data =
[[-26 -11   8  24  31  27  12  -7 -23]
 [-24 -15  -4   9  20  26  27  23  13]
 [-17 -16  21  12 -23  -7  24   2 -24]
 [-23 -14  -1  13  22  25  22  13   0]
 [-22 -15  -1  14  22  17   3 -13 -21]
 [-27   6  34  38  15 -19 -39 -32  -1]
 [ 21 -14 -15  21   4 -23   8  19 -17]
 [-20   2  21  14 -11 -22  -4  18  18]
 [-15  -9   9  16   2 -15 -12   5  16]
 [  7  19   9 -11 -18  -5  14  17   1]]
Indices start at 1.
row 1 col 1 = -26
row 10 col 9 = 1
row 7 col 3 = -15
row 7 col 2 = -14
row 5 col 3 = -1
row 5 col 1 = -22
row 6 col 4 = 38
row 3 col 8 = 2
row 8 col 2 = 2
row 1 col 5 = 31
row 2 col 3 = -4
row 3 col 6 = -7
row 8 col 1 = -20
row 4 col 4 = 13
row 9 col 9 = 16
row 6 col 5 = 15
row 2 col 6 = 26
row 7 col 9 = -17
row 8 col 6 = -22
row 8 col 4 = 14
row 1 col 3 = 8
row 1 col 4 = 24
row 8 col 9 = 18
row 2 col 5 = 20
row 7 col 8 = 19
row 7 col 1 = 21
row 6 col 2 = 6
row 10 col 2 = 19
row 5 col 6 = 17
row 2 col 4 = 9
row 10 col 5 = -18
row 1 col 7 = 12
row 4 col 1 = -23
row 4 col 6 = 25

A =
[[  32 -724 -356  203  614 -340  377 -351 -198 -237    3  183]
 [-363  394 -444 -425 -371  235 -466 -197  108 -140 -118 -667]
 [-241 -119 -578  238  100  207  222 -613   77  105 -373  -55]
 [-383  490 -670  -57 -467  407 -281 -431  184   72 -268 -675]
 [ 130    5 -292 -433 -343 -120 -458   74 -375 -381 -295 -372]
 [-413  557 -729  -49 -342  434 -255 -473  110   74 -220 -652]
 [-354   20  -26 -307  182  -61  -92   44  127  -33  322 -354]
 [-468   69 -361  197  142  201  204 -463  199  369 -102 -259]
 [-394  555 -603 -192 -383  322 -340 -455  148   14 -182 -665]
 [-121 -332  -78 -431   96 -267 -318   61  -97 -407  139 -268]
 [-334  111 -432   75  -64  254   96 -463  162  220 -150 -275]
 [  95  -86 -125 -486 -196 -223 -446  138 -310 -406 -106 -278]
 [ -19 -345 -114 -367  120 -308 -331  119 -284 -383  127 -186]
 [ 239   -1 -183 -423 -370 -182 -439   88 -442 -437 -288 -250]
 [-206 -239  -66 -487   87 -165 -421  161  -76 -297  259 -339]]
Rows and columns are counted from 1.
row 1 col 1 -> 32
row 15 col 3 -> -66
row 6 col 12 -> -652
row 15 col 1 -> -206
row 3 col 5 -> 100
row 7 col 1 -> -354
row 14 col 1 -> 239
row 2 col 3 -> -444
row 15 col 9 -> -76
row 6 col 9 -> 110
row 9 col 12 -> -665
row 7 col 5 -> 182
row 14 col 11 -> -288
row 7 col 4 -> -307
row 12 col 6 -> -223
row 8 col 7 -> 204
row 2 col 5 -> -371
row 1 col 5 -> 614
row 14 col 5 -> -370
row 9 col 10 -> 14
row 6 col 7 -> -255
row 15 col 12 -> -339
row 3 col 9 -> 77
row 8 col 12 -> -259
row 11 col 8 -> -463
row 13 col 4 -> -367
row 4 col 3 -> -670
row 5 col 2 -> 5
row 9 col 1 -> -394
row 1 col 12 -> 183
row 5 col 9 -> -375
row 2 col 8 -> -197
row 8 col 3 -> -361
row 3 col 7 -> 222

B =
[[ 14 -15  -1 -11 -18   1  -2  -2  -1]
 [ -9  19  13  -3   4 -30   5 -19  13]
 [ 13   2 -14  -4  -8 -34  38  -7  25]
 [ -9   9 -17  -2 -15  -4 -23   0 -24]
 [-12  18  20   3   8 -26   0   0   3]
 [-11  31  22  -8  22 -28  -5 -20   9]
 [  5   2 -12  -4  -4 -20  29  -5  20]
 [-27  13  -2  18  15  -8  -1  30 -11]
 [ 13  -3  -9  -7   2 -13  34 -17  13]
 [  0  11 -17  -9  -6  -3 -20   2 -27]
 [ 12  -2 -12  -5   1 -16  30 -15  15]
 [ -7  -8   0   8   9  14   2  20   0]
 [-22   5  -1  13  13   2   2  37  -6]
 [  8  -3 -12  -1  -4 -22  30  -8  16]
 [ 16 -18  14 -14  -6  -2  11   3  14]]
Indices start at 1.
row 1 col 1 -> 14
row 10 col 5 -> -6
row 12 col 2 -> -8
row 1 col 4 -> -11
row 2 col 2 -> 19
row 6 col 1 -> -11
row 7 col 3 -> -12
row 5 col 9 -> 3
row 4 col 3 -> -17
row 5 col 4 -> 3
row 15 col 9 -> 14
row 2 col 7 -> 5
row 8 col 5 -> 15
row 13 col 3 -> -1
row 15 col 6 -> -2
row 5 col 2 -> 18
row 12 col 8 -> 20
row 9 col 2 -> -3
row 11 col 9 -> 15
row 9 col 7 -> 34
row 12 col 7 -> 2
row 8 col 2 -> 13
row 13 col 2 -> 5
row 13 col 6 -> 2
row 1 col 2 -> -15
row 3 col 7 -> 38
row 7 col 6 -> -20
row 4 col 7 -> -23
row 7 col 5 -> -4
row 12 col 3 -> 0
row 4 col 4 -> -2
row 3 col 3 -> -14
row 10 col 1 -> 0
row 8 col 9 -> -11
row 2 col 8 -> -19

x =
[[ -9  42  -7  41 -13 -13  42   2 -18   7 -20  -2 -11]
 [-22  21  -6  19   1 -13  19  13 -14   7  22  -4  19]]
Indices start at 1.
row 1 col 1: -9
row 2 col 2: 21
row 2 col 11: 22
row 2 col 12: -4
row 1 col 5: -13
row 2 col 3: -6
row 1 col 7: 42
row 2 col 5: 1
